Each run below is a few steps of one of 6 hidden systems, one row a step.
In the rows, zero is written as 128.
P, seq 1, 7 rows:
[[117 141 132 128 141  88 142 124 109 120  99 133 132  96  89 144 109 140
  165 124 141 129 151 118 133 116 112 149 137 137 104  96]
 [140 153 158 101 150  99 151 113 112 122 135 125 132 117  89 125 134 135
  145 141 140 162 144 122 146 109 135 161 141 133 121 123]
 [151 143 165  88 147 126 147 119 126 129 166 118 127 146 109 104 155 132
  110 150 134 172 118 132 152 112 149 153 145 138 145 154]
 [148 122 139 107 127 159 127 117 141 143 174 114 128 169 153 100 162 125
   87 148 120 143 103 142 133 133 147 124 133 130 157 161]
 [139 105 113 142 108 172 103 128 147 131 139 130 130 159 176 113 151 117
   97 128 119 101 111 130 114 157 127  91 121 116 159 153]
 [119 107  94 164 100 156  91 135 138 127 105 133 130 130 173 133 115 117
  130 113 114  81 130 122 107 157 112  85 110 116 136 118]
 [107 121  95 171 110 119 113 138 118 120  76 142 134 100 128 156  93 126
  165  91 124  91 144 115 106 135  92 101 120 116 103  91]]
M, seq 2:
[[133 156 119 155  73  98 104 167  95 128  70 119 125  86  72 184  84 116
  165  68 127 109 154  84  79 129  84 110 106  90 104 102]
 [166 162 153 105  53 123  98 199 103 131 119  90 129 129  60 171 118 103
   99  71 135 151 131  79  67 123 106 105 103  71 143 143]
 [178 149 172  77  81 158 116 173 124 133 180 100 128 172  91 123 163 115
   55 105 139 179 100 109 111 115 134 130 115  89 162 181]
 [155 137 163  79 140 160 136 125 153 129 209 124 126 179 143  86 177 135
   71 164 140 176  89 158 153 101 162 150 139 127 161 180]
 [121 114 134 110 200 145 164  80 155 118 178 148 135 152 174  74 162 145
  117 188 127 144 104 173 185 115 164 166 159 169 140 146]
 [ 89 105 109 156 205 115 155  51 138 134 119 160 124 113 175  97 135 145
  182 188 119 103 132 165 179 143 147 143 165 186 110 104]
 [ 81 109  92 190 160 102 140  73 116 130  66 148 125  90 154 138 100 132
  204 148 113  69 166 118 132 153 117 118 143 161  98  75]]
E, seq 3:
[[131 163 123 104 102 126 122 176 126  89 141 155 143 114  92 141  90 138
  115  74 146 168 107 154 135  70  88 156 104  98 108 136]
 [ 98 131  89 144 130 117 124 147 138  81 113 172 142 108 127 140  77 146
  148  94 136 123 118 174 154  82  79 146 117 128  87 118]
 [ 91 102  75 168 144 126 122 104 134 111  95 172 138 102 169 129  95 139
  171 122 117  92 126 157 149 124  98 118 133 145  96  97]
 [100  97  96 172 148 139 132  78 140 139  99 136 123 128 186 117 127 135
  160 158 110  78 140 133 133 162 131 100 137 154 126 110]
 [136 102 127 147 144 154 129  87 132 163 126 106 114 145 172 110 167 120
  132 175 110  92 138 104 121 178 168  98 151 147 153 129]
 [153 132 167 107 129 142 129 110 125 162 156  98 111 159 130 110 176 118
   98 162 114 130 130 100 119 158 172 115 149 132 166 147]
 [163 148 182  84 116 123 137 142 118 146 159 100 120 144  81 124 156 122
   99 137 136 173 123 106 125 127 148 151 134 106 148 160]]
X, seq 4, 7 rows:
[[ 78 108  55 158 146 123 126 124 152  76 107 197 154 104 164 128  71 154
  165 101 134 109 106 203 176  73  62 142 115 139  82 113]
 [ 82 142 106 130 190  77 168  87 125  86 111 177 135  89 113 119  86 158
  199 144 137 144 138 178 191  80  98 187 145 168  73 101]
 [124 150 167  99 205  74 188  66 102 139 130 128 116 105  69 109 138 144
  177 188 139 168 157 125 167 114 160 200 175 168 112 117]
 [159 160 210  74 164  99 172  91 102 175 160  69 107 145  73 109 189 115
  126 194 134 170 158  80 126 153 190 155 175 154 157 135]
 [187 142 195  93  96 151 122 143 119 182 170  59 115 173 108 126 193 100
   68 146 118 147 134  64  81 176 183  98 134 101 193 162]
 [175 122 137 118  43 193  71 190 132 149 148  95 125 174 142 138 159 100
   58  79 118 122 108  99  65 150 123  59  95  71 183 171]
 [127 106  73 160  41 174  64 201 144 107 105 144 139 133 172 155  92 118
   88  41 124  93  94 145  89 125  65  63  71  72 131 134]]
U, seq 5, 7 rows:
[[ 97 105  58 163 107 150  96 152 158  86 109 184 148 118 177 137  67 138
  132  73 132  99 100 184 139  96  64 109  87 111 100 115]
 [ 97 102  61 194 103 125  98 141 126 120  60 152 135  96 161 168  71 120
  168  91 109  60 141 123 101 151  83  79 105 124  94  78]
 [103 123 122 185 120 104 125 109 100 159  51 112 120 100 123 156 113 108
  190 136 108  62 180  69  83 190 130  88 140 137 117  74]
 [144 130 182 137 148  91 157  80  95 190 103  81 105 112  97 132 162 112
  162 188 119 109 175  53 100 190 179 127 169 146 148 105]
 [162 146 202  80 166 123 163  95 114 173 166  80 114 156  97 100 205 118
  117 203 125 170 144  85 133 161 201 155 168 152 168 154]
 [164 142 179  55 148 158 141 133 139 133 211 111 128 178 120  80 187 129
   66 160 139 197  92 148 169 101 163 161 146 132 165 181]
 [151 129 123  78 105 173 108 174 167  84 196 145 147 166 140 102 135 144
   58  91 147 179  60 195 169  54 101 145  99 102 142 183]]
L, seq 6, 7 rows:
[[113 134  96 132 121 130 114 160 138  88 119 161 143 118 127 135  88 140
  135  89 135 130 111 163 144  88  78 138 108 109 107 123]
 [109 108  90 132 138 161 123 123 150  89 144 162 143 141 171  99 121 148
  118 112 126 115  96 180 159 100 107 120 119 131 119 142]
 [120  95 111 131 153 166 119  95 156 128 158 136 132 156 189  96 159 133
  109 156 117 119 103 160 154 134 148 114 134 146 146 145]
 [140 114 152 121 152 148 137  84 139 162 142 107 115 157 158 102 177 125
  114 184 112 119 132 114 133 168 174 121 153 153 163 140]
 [151 134 173 117 138 111 147 100 108 172 129  86 105 140 110 122 170 111
  138 169 118 134 157  79 105 171 167 127 148 139 146 126]
 [144 159 165 120 118  84 142 136  98 152 101  98 109 105  65 160 126 119
  156 128 135 139 165  78 100 144 138 141 138 117 133 103]
 [129 158 130 134 101  86 127 162 101 113  86 135 133  92  69 172  86 133
  162  80 139 132 153 107  99 104  89 139 115 100  95 102]]

Which system made each run below?
seq 7:
[[101 125 103 143 173 105 147  92 131 112 107 156 129 105 134 121 109 144
  178 147 123 120 138 148 162 117 120 149 143 158 102 103]
 [107 132 122 158 147  91 142 109 106 130  77 132 125  98 112 151 106 133
  182 129 121 106 163 111 123 135 122 135 137 142 107  87]
 [135 137 134 150 102 108 119 132 107 140  83 113 124 102 105 162 116 103
  153 108 119 104 164  82  87 155 120  98 119 112 123 103]
 [152 139 144 131  75 140  98 166 118 139 110  97 127 134 109 152 136 111
  109  95 123 119 139  87  82 147 118  86 111  88 148 133]
 [161 132 135 107  79 166  99 169 135 130 155 110 132 156 127 134 144 117
   74  95 129 144  99 123 108 117 118 104 109  86 164 163]]
 : M
seq 8:
[[133 129 121 141  81 147  97 163 126 129 112 121 130 131 132 153 122 116
  115  91 121 107 126 109  92 138 107  92 106 102 135 134]
 [125 134 103 150  97 121 112 160 122 108 100 145 135 108 116 148  99 122
  141  75 130 119 125 129 113 110  87 114 107 103 110 116]
 [115 140 108 138 130 106 132 141 125  99 108 157 135 102 108 140  89 140
  147  90 137 134 129 151 136  92  91 142 121 122 102 110]
 [118 145 123 116 155 101 145 110 127 105 126 149 132 121 113 119 110 146
  149 133 137 152 127 155 165  89 119 169 140 148 106 118]
 [123 130 140 108 172 111 159  88 140 126 154 130 126 143 130  95 145 143
  133 166 126 151 121 148 163 115 151 155 154 150 131 136]]
 : P
seq 9:
[[183 148 192  69  98 145 126 157 121 144 184  88 125 173  92 120 174 118
   71 127 133 184 110 105 114 110 155 147 129 103 165 177]
 [150 123 160  84 157 158 146 108 145 143 194 110 129 173 148  85 183 124
   81 176 130 163  97 141 153 120 169 147 147 143 164 173]
 [111 103 119 124 194 146 152  66 150 127 165 140 127 147 191  81 158 141
  123 192 125 128 109 163 177 136 164 145 161 170 148 142]
 [ 85  93  88 169 184 133 151  61 141 120 113 159 126 123 185 102 121 135
  172 173 112  86 135 160 162 145 133 132 154 175 114 107]
 [ 80 107  78 188 142 110 128 100 127 121  62 155 131  91 159 146  89 137
  193 126 111  68 155 129 130 149 103 107 134 148  97  79]]
 : M
